(in the rows, 128 means zero)
One turn moves each row of this set onto another row. After a few examples, where does it send each row asked below?
lus: [111 142 130 101 114 126 139 180 137  88 164 132 163  94  93 179 118 119
 128 103 132 128 127 125 111 108 113 145 109 142 125 160 113 129  98 104
 135]
zanub: [100 116 108 102  92 102 143 169 149 133 137 136 110 108 102 100 110 126
 148 104 101 123 125 130 113 101 125 146 117 159 113 158 106  89 147 132
 105]
nat: [168 117 111 113 146  96 143 134 142 124 117 145 105  92 124  97 109 154
 112 132  99 123  87 136 134 109 154 111 116 132 139 143 147 142 146 109
 103]
Fuma: [149 120 120 109 156  89 153 139 183 115 139 125 126  90 118 139  87 136
  83 142 122 128  98 132 134 126 114 101 126 122 102 115 142 164 101 107
 126]
moz: [109 134 107 114  87 122 114 181 140 130 147 137 110 104 106 118  94 124
 143 105  94 112 126 154 111 121 118 152 114 150 121 150 103  88 149 121
 115]
Vago: [116 131 124 100  83 113 163 180 145 134 148 132  96 101 115 118 121 123
 146  98 106 109 112 162 109 102 118 146 133 154 137 145 102  83 134 128
 120]
vovon: [173 116 104 101 156  93 153 130 147 131 123 132  95  79 109 107 108 157
 127 128 101 143  91 130 139 113 139 123 125 139 124 140 146 141 145 104
 106]
nub: [102 122 129 100 102 132 150 155 152  88 150 115 172 120  97 165 108 125
 135  98 136 127 141 123 112 100 106 131 130 124 128 156 135 124 106 129
 144]
topa: [175 127 107 109 142  92 152 121 147 131 104 150  95 102 123 108  94 150
 105 126  92 130  98 143 136 118 151 116 124 131 134 159 132 129 124 104
 107]
pomu: [108 151 121  85 102 125 142 164 139  93 161 102 162 118 103 179 118 142
 133  98 127 129 141 143 118 117 108 126 117 152 116 135 135 119 111 125
 125]
dizag: [149 106 119  93 156 100 163 137 162 109 145 121 125  82 130 153  90 132
  88 140 111 122 112 132 128 123 123 105 127 114  98 120 155 172 111 120
 124]
zagid: [157 134 127 110 125 130 147 162 149 116 146 145  96 122 141 157 132 100
 137 113 157 123 123 149 125 124  93 151 119 158 110 150 126 118 125 137
 150]
val: [152 129 117  91 135 136 134 163 129 105 160 149 102  98 133 157 128  92
 114 118 126 141 124 135  99 126  97 150 117 167 125 160 100 123 138 124
 135]
dafit: [170 128 105 103 131 131 133 161 132 112 156 148  99 131 124 163 131 101
 118  99 144 136 117 143 114  96 107 141 112 163 124 152 128 113 145 136
 137]
Balum: [144 119 120 120 144  80 162 125 170 110 142 125 135 100  93 114  68 152
 108 141 117 109 108 116 109 116 139 106 123 114 118 162 144 111  99  96
 100]
Bot: [139 117 111  98 136  80 160 138 166 109 151 127 133  74  83 114  71 149
 111 137 124 115 112 122 113  96 137 114 136 105 120 170 160 110 108 102
  90]
fiker: [122 129 122 119 126  67 145 125 175 121 133 135 139  91  94 125  76 145
 102 145 114 113 105 137 127 115 133 114 135 113 124 165 164 123  96  90
  96]
tevuk: [142 126 127 111 129  87 147 125 157 101 145 128 147  93  95 120  71 151
 111 154 115 115 111 139 121 110 132 105 129 105 128 157 160 115 108  90
  91]
Nim: [161 116 121 103 148  90 134 147 159 103 142 129 118  95 122 152  74 139
  86 138 117 123 111 147 133 135 122 101 128 126 110 123 160 172 116 121
 116]
bas: [ 99 131 127 110 112 133 121 174 134  92 156 124 163 126 113 168 116 132
 134  85 126 114 132 134 102 114 124 138 122 118 135 158 127 120 105 115
 133]
tufu: [173 104  98 111 148  96 156 143 164 124 121 122 102  95 114 103  98 162
 115 135  99 129  85 126 122 113 130 112 127 135 145 145 130 146 139  98
 110]
Zes: [159 128 140 111 120 134 111 149 123 105 144 155 109 115 135 162 126  95
 117 123 119 129 123 138 110 121 101 149 125 154 115 146 113 113 136 125
 158]
Vunag: [112 128 119 103  88 118 154 168 141 133 152 133 124 108 121 126 112 106
 136 127  92 107 124 148 104  81 129 146 109 155 110 151 116  72 137 126
 101]
pizu: [119 133 114  95  89 124 155 167 147  86 146 114 154 122 105 168 122 134
 143  95 138  94 143 134 118 112 116 130 126 139 126 157 123 114  99 115
 134]
napev: [159 129 122 100 141  85 146 144 170 106 123 119 124  85 138 151  78 128
  79 134 117 123 108 147 131 131 119 113 134 113 141 136 156 175 116 122
 130]
Dud: [100 141 107 120 100 121 156 166 125 124 162 140 110  87 100 129 110 114
 139 100  89 117 123 131 101 114 131 148 107 161 125 157  95  92 141 113
 111]
rem: [169 107 131  97 127 132 136 153 140 115 138 142  98 124 130 156 116 101
 124 116 127 150 126 137 122 111  91 143 125 167 102 150 111 128 130 149
 152]

pomu moves to Vunag
Dud moves to val
moz moves to Zes
And these:
pizu moves to Vago
Nim moves to tevuk
nub moves to zanub
napev moves to fiker
Bot moves to vovon
Balum moves to tufu

One turn moves each row of this set onto another row. After a few examples, where does it send each row asked below?
sobus: [154 111 116 157 136 142 133 140 143 124 121 117 161 123 177 101 124]
Saguv: [192 120 112 130 136 103 112 110 159 112 128 133 128 129 124 104 179]
Sunuv: [191 126 131  92 153 150 124 127 151 110 125 109 155 130 127 119 160]
num: [139 120 131 145 125 132 163 131 135 126 137 126 164 123 168 107 153]
rav: [194 146 128 121 142 132 104 134 142 125 142 110 138 104 119 107 162]
ripo: [174  84 116 134 140 128 133 103 140 121 141 118 148 139 130 119 130]
bakif: [180 149 139 119 153 130 131 105 143 120 153 115 140 120 138 118 183]
fisir: [140 126 123 171 122 123 106 107 141 120 143 115 141 166 135 123 130]
vaso: [134 111 100 127  96 144 111  80 152 145 112 135 121 128 143 111 151]
livip: [134 162 143 105 130 164 129 136 172 139 147 129 138 127 153 111 168]
kud: [146 127 110 133  69 129 100 125 163 120 122 135 119 161 149 119 159]
tise: [142 117 142 133 121 159 121 124 145 111 129 119 154 188 140 132 139]
levin: [156 114 137 128 114 158 149 159 137 124 120 128 167 125 163 102 143]
luno: [145  98 121 108 161 148 139 149 150 128 129 106 158 150 137 129 156]
pokub: [124 130 100 111 149 122 141 105 186 125 133 112 153 122 140 115 142]
pugus: [163 117 126 152 104 132 136 146 130 130 131 130 158 104 152  93 133]
Mir: [138 130 134 137  95 134 129  74 158 103 128 113 145 124 144 110 174]
bomaz: [172 116 122 119 165 115 123 110 146 118 124 137 138 142 111 112 176]
dima: [177 145 110 108 157 127 117 143 166 116 129  93 147 116 140 118 180]
ver: [113 117  96 115 124 161  99 126 158 151  95 122 128 136 143 116 153]
pufug: [168 151 110 133 113 145 104 112 191 129 144 119 126 114 169  96 142]
gom: [154 148 143 146  84 154  90 115 153 113 126 116 132 111 140  97 167]
keb: [159 132 121 135  75 128 100 161 158 117 131 114 147 148 118 115 151]
rap: [165 125 130  98 102 144 141  94 169 122 142 137 147 117 125 103 138]
bevi: [131 133 105 128  88 148 109 101 156 149 119 134 114 123 154 111 176]
Vupaz: [127 134 113 116  97 166  96 131 153 156 108 132 119 126 144 111 168]
gife: [161 126 114 132 140 149  97 183 160 139 135  99 137 129 150 113 160]
sav: [145 128 111 131 107 143 108 156 178 107 118  98 150 175 156 128 155]
buv: [189 132 132 120 154 147  95 147 158 121 119 134 126 146 137 105 182]
Zuk: [132 137 122 131  93 152  94 143 158 130 120 134 119 173 158 125 164]
pum: [192 130 117 127 165 136 113 100 155 112 135 102 140 127 148 115 150]
Bav: [131 112 104 130  83 113 118 108 152 120 124 139 131 160 127 125 152]
tudod: [111 114 105 135 118 117 108 119 146 129 116 132 134 169 124 129 141]
geb: [121 153 129 136 122 157  91 147 168 120 111  95 143 123 151 109 176]
sogat: [182 135 138 130  98 144 118 154 144 138 159 126 130 121 143 108 181]
Dagik: [118 123 139 111 135 164 110 130 151 111  97 106 163 134 118 114 151]
vovu: [142 138 125 115 149 157 101 136 163 141 130 125 145 118 120  99 114]
kene: [175 117 115 148 115 110 139 102 153 126 163 115 131 126 159 116 173]
rabo: [115 126 121 131 122 148  94 140 145 133 114 135 127 177 136 126 145]
Feki: [148 126 111 147 114 128 145 158 155 123 126 112 159 114 180 102 156]
Sozev: [165 126 121 125 183 132 104 133 156 121 117 127 132 150 132 113 174]
dasop: [192 135 124 119 130 124 112 132 169 114 128 132 125 138 143 107 202]
roro: [133 108 114 138 130 137 109  86 161 100 103 101 156 128 133 110 133]
lil: [115 104 100 109 119 153 121  94 152 144 101 129 132 140 136 120 152]
Feli: [130 142 125 151  93 106 128 126 147 122 152 118 146 150 124 126 171]

bevi moves to lil
dasop moves to bomaz
gife moves to kene
And these:
livip moves to rap
rabo moves to kud
dima moves to bakif
num moves to levin
gom moves to roro
Feli moves to tise

One turn moves each row of this set onto another row. After a few examples, where does it send each row asked below?
domip: [144  89 110 110 147 148 118 127 136 132 145 135 123 102 113 118 107]
Miz: [110  92 160 126 117 130 131 120  96 129 150 104 128 140 122 133 118]
Rirup: [128 119 126 141  97 143 144 125  76  99 117 135 128 140 128 124 129]
zat: [134 118 107  83 148 152 145 144 157 119 146 119 146 154 127 110 125]
fube: [164 160  99 134 125 164 140 138 123 104 133 157 124 130 137 132 106]
megam: [145 153 134 102 118 124 142 124 116 113 134 118 130 109 141 176 102]
Govag: [137 167 162 127 120 137 153 136 107 109 155 142 129 133 150 146 128]
ruson: [125 105 115 118 132 132 122 143 122 130 151 115 133 154 121  90 159]
gekof: [135 129 115  80 160 155 113 135 135 133 134 124 124 150 112 106 138]
Vari: [145 147 137  96 107 149  92 124 144 117 141 137 111 142 107 116 137]
Kirat: [143 130 104 135 126 128 152 103 115 116 133 166 145 106 147 133 106]
duvat: [137 120  95 132 124 143 167 124 135 144 122 148 143 119 134 136  95]
peda: [142 165 110 115 160 112 123 127 137 130 130 113 127 151 129 130 113]
Ramor: [140 118 141 109  82 159 151 136 123 120 168 146 152 114 123 127 128]
mita: [144  88 125 123 125 124 115 116 140 123 134 137 118 110 101 102 126]
timep: [154 159 140  94 108 139 114 130 130 115 142 117 112 167 114 126 138]
Bime: [118 132 136  93 106 132 126 144 117 126 121  98 126 168 116 149 108]
voka: [153 157 110 123 118 162 130 132 116 114 102 155 114 138 117 131  99]
fiset: [142 127 142 120  88 150 154 108 103 103 159 156 146 128 141 124 140]
fubu: [127  98 103 125 135 141 112 121 132 145 134 156 143 122 117  97 119]
Funos: [147 142 128 118 141 126 133 110 123 127 124 113 132 111 154 166  97]
genug: [125 109 122 111 119  92 104 138 125 143 118 134 115 128 120 124 125]
deba: [162 131 128 103 115 182 132 120 125 102 158 105 132 138 136 134 136]
fepob: [154 111 128 117 128 139 145 145 114 125 151 171 140  98 131  99 135]
seg: [130 119 108 153 123 141 179 125 121 119 114 150 140 119 134 126 126]
Mil: [158 146 104 106 123 173 151 134 118  99 160 106 142 135 128 138 124]
per: [139 164 117 102 137 123 143 115 112 106 113 132 117 134 141 163 110]
nufif: [105 104 156 114 119 135 126 138 106 141 163 110 149 134 118 120 129]
pogek: [132 120 150 122  98 140 173 130 128 116 134 159 131 107 130 131 148]
dipav: [135 136 107  78 157 142 132 152 146 133 143 112 139 135 115 124 119]
bup: [124 110  93 130 127 130 137 122 120 116 141 122 151 152 120  84 145]
Todat: [117  95 150 143 131 112 131 109 116 122 142 111 134 134 114 106 134]
peze: [116 121 141  92 109 114 132 134 134 127 108 117 128 162 131 151  98]
bufop: [120 134 141 112 118 129 113 135 155 117 102 123 118 171 117 130 112]
bamu: [125 119 142  99 102  88 118 121 132 130 125 149 127 114 119 122 134]
Vud: [149 156 117  89 135 166 148 124 118  89 150 125 126 147 134 132 146]
moriz: [113 136 144  96 134 121 111 124 109 140 112 114 117 166 120 138 121]
Pev: [167 150 137 126 127 180 138 123 113  95 122 115 126 140 130 133 131]
nedon: [133  94 103 115 127 142 109 137 132 148 135 134 135 111 106 120  95]
Beda: [129 111 135 151 101 122 145 133  79 125 123 146 138 131 137 120 118]
gapef: [141 127 126 108 150 128 147 139 116 112 139 163 135  84 137 118 140]
nef: [104 100 158 122 109 128 118 116 105 145 143 141 141 141 129 113 133]
Mabit: [127 120 158 104  92 154 173 130 125 132 159 143 142 131 134 131 137]
defab: [116 158 121 139 156 115 117 115 127 131 132 110 139 150 132 121 117]
razo: [127 171 164 113 149 146 155 137 108 117 148 136 138 138 140 124 138]
foni: [127 123 106 145 119 126 161 125 116 136 136 140 161 112 137 141  89]
rad: [121 139 134 103 157 138 129 140 165 118 136 120 136 158 125 109 135]
Nebe: [157 161 151 117 153 140 139 119 126 112 113 123 123 109 143 153 118]

genug moves to fepob
duvat moves to deba
And these:
seg moves to Pev
nufif moves to foni
Rirup moves to voka
per moves to gekof

One turn moves each row of this set onto another row. After a few examples, where does it send each row asked below?
fevi: [114 141 138 141  88  76 126 137 147 149 148 175 138  93 148 128]
nakek: [121 155 141 149 109 151 132 122 129 139 128 158 102 136 144 157]
Fela: [128 152 107 125 141  99 105 175 124 107 103 157 100 103 137 160]
Napad: [111 143 123 152 110 153 126 134 101 139 106 157 117 128 151 131]
kuga: [117 123 134 153  89 144 113 119 112 142 120 155 114 129 152 130]
reg: [142 161 124 117 121 139 115 149 148 129  96 154 108  97 122 145]
rer: [111 153 139 150 115 116 121 151 130  94 139 129 148  87 125 108]
debam: [110 162 137 159 106 115 127 154 144  98 147 134 136  91 129 118]
sogos: [106  91 121 145 123  98 106 162 102 128 136 164 110 132 124 120]
Rokub: [139 119 124 128 110  66 112 137 129 106 110 177  94  89 139 154]
Puz: [137 141 139 107  96 133  98 139 157 136 107 148 129 104 119 138]
redi: [122 151 143 147 104 144 130 118 128 146 123 167 111 135 148 153]
nemor: [130  94 139 149  99 107 120 143 113 118 123 163 101  96 121  85]
tazad: [126 117 126 145 123 101 147 155 109 127 103 179 107  90 131  93]
kaba: [117 103 140 160 127  91 120 133 108  98 122 170  93 118 125 117]
kof: [152 144 139 117 101 122 106 124 157 138 103 170 102  89 123 148]
Likag: [119 160 113 159 110 106 123 166 132 131 159 171  85  78 132 148]
Sozu: [127 147 114 150 122 112 115 160 119 125 159 170  79  67 133 145]
Govi: [107 118 126 147 144  89 139 154  98 116 109 172 122 122 133 116]
Por: [126 140 130 159 105 140 131 110 108 131 102 171  98 114 155 134]
virik: [119 154 148 149 102 148 132 121 128 137 126 155 116 137 147 147]
Mupo: [122 112 131 120  97  83  90 157 131 102 116 136 142 113 133 136]
Zez: [122 131 139 132  94  75 120 139 127 154 144 177 142  85 148 125]
dabab: [122 144 107 129 132  99 115 176 119  90 100 144 112  95 136 146]
nava: [112 161 138 153 118 110 127 144 144  87 138 135 136  91 124 114]
zab: [121 147 112 146 118 106 111 159 132 127 163 170  75  84 125 149]
radet: [115 141 133 129 101  74 124 139 142 152 139 175 148 100 145 133]
Kod: [140 127 138 128 110  63 106 123 139 113 103 178 106 102 142 152]
kug: [119 104 115 139 113 119 121 177 107 136 122 160 112 101 122  93]
dat: [120 125 134 123 106  99  79 154 139  96 116 128 128 119 126 139]

kug moves to tazad
Rokub moves to Mupo
debam moves to Likag
And these:
Kod moves to dat
nava moves to zab
reg moves to kof
kuga moves to Napad
redi moves to virik
rer moves to Sozu
Govi moves to kaba

One turn moves each row of this set onto another row. After a few examples, where does it send each row asked below?
runuk: [150 122 135 112 134 147 112  93 160 131 105 126 132 136 135 120 127 149
 141]
peb: [122 172  97 125 102 144 150 140 121 134 119 102 135 158 103 133 141 132
 112]
Nirag: [152 159 117 143 136 175 102 121 159 174  88 134 138 136 125 115 144 157
 105]
femi: [132 165  99 139 103 144 109 168 128 135 117 109 139 132 135 117 159 127
  90]
Geg: [129 120 124 139  97 187 106 155 159 154 124 134 137 121 132 135  91 163
 122]
defof: [153 118 135 116 137 146 107  99 164 133 106 130 135 130 142 116 130 148
 138]
pizos: [116 138 105 155 122 156 121 153 153 168 101  91 105 129 142 131 170 156
 132]
lago: [137 112  98 102 109 144 115 107 132 153 116 112 165 113 125 110 133 120
  95]
benu: [121 133 105 144 114 147 160 135 149 175 114  84 111 151 119 142 147 149
 155]
lebo: [110 124 102 154 121 155 122 142 147 159 103  85 109 142 133 139 161 155
 153]
muno: [142 119 102 145 106 151 107 141 123 145 155 103 155 107 108 160 110 151
  93]
dudi: [154 131  85 148 126 145 122 154 110 153 141 125 140 112 114  92 120 130
 138]
sar: [137 119 126 138  93 179 122 148 158 163 129 133 141 128 124 135  80 159
 130]
timif: [133 140  81 141 130 151 136 142 100 145 138 122 133 123  95 102 114 134
 143]
pez: [150 117 112 160 109 138 141 153 159 188 123  91 132 128 144 125 152 138
 140]
Feg: [137 116 106 155 114 143 149 134 149 171 118  82 128 145 128 140 147 143
 166]
Far: [141 115 109 167 114 146 120 154 157 175 115  89 129 130 149 125 159 144
 149]
bol: [132 130  98 142 109 154 104 140 118 137 145 102 148 108 109 160 115 152
  93]
zad: [145 160 114 129 139 174 127 101 153 172  92 128 137 152 103 126 134 163
 120]
bima: [124 120  98  92 107 148 126  98 125 145 113 112 156 121 114 120 130 129
  98]
mava: [147 125 134 115 138 151 106  97 161 127 101 123 128 133 141 121 135 151
 138]
Vip: [128 143  78 149 133 155 112 157 103 141 130 124 122 109 110  96 124 141
 131]
Finab: [121 128 121 134  97 189 119 146 157 154 124 132 132 133 119 141  84 164
 127]
nid: [164 150 105 137  97 129 147 151 138 155 138 106 161 143 119 117 133 115
 108]
direb: [138 125 102 142 110 154 114 133 119 145 151 103 150 117 102 166 103 152
  99]
Teke: [174 145 123 142 135 163 124 106 165 188 104 129 153 144 116 113 130 155
 119]
Kile: [121 120  96  97 110 155 103 108 124 145 109 116 153 115 122 112 143 127
  90]

bima moves to lago
nid moves to femi
runuk moves to defof
And these:
Finab moves to sar
lebo moves to Feg
zad moves to Teke
pez moves to pizos
Vip moves to timif

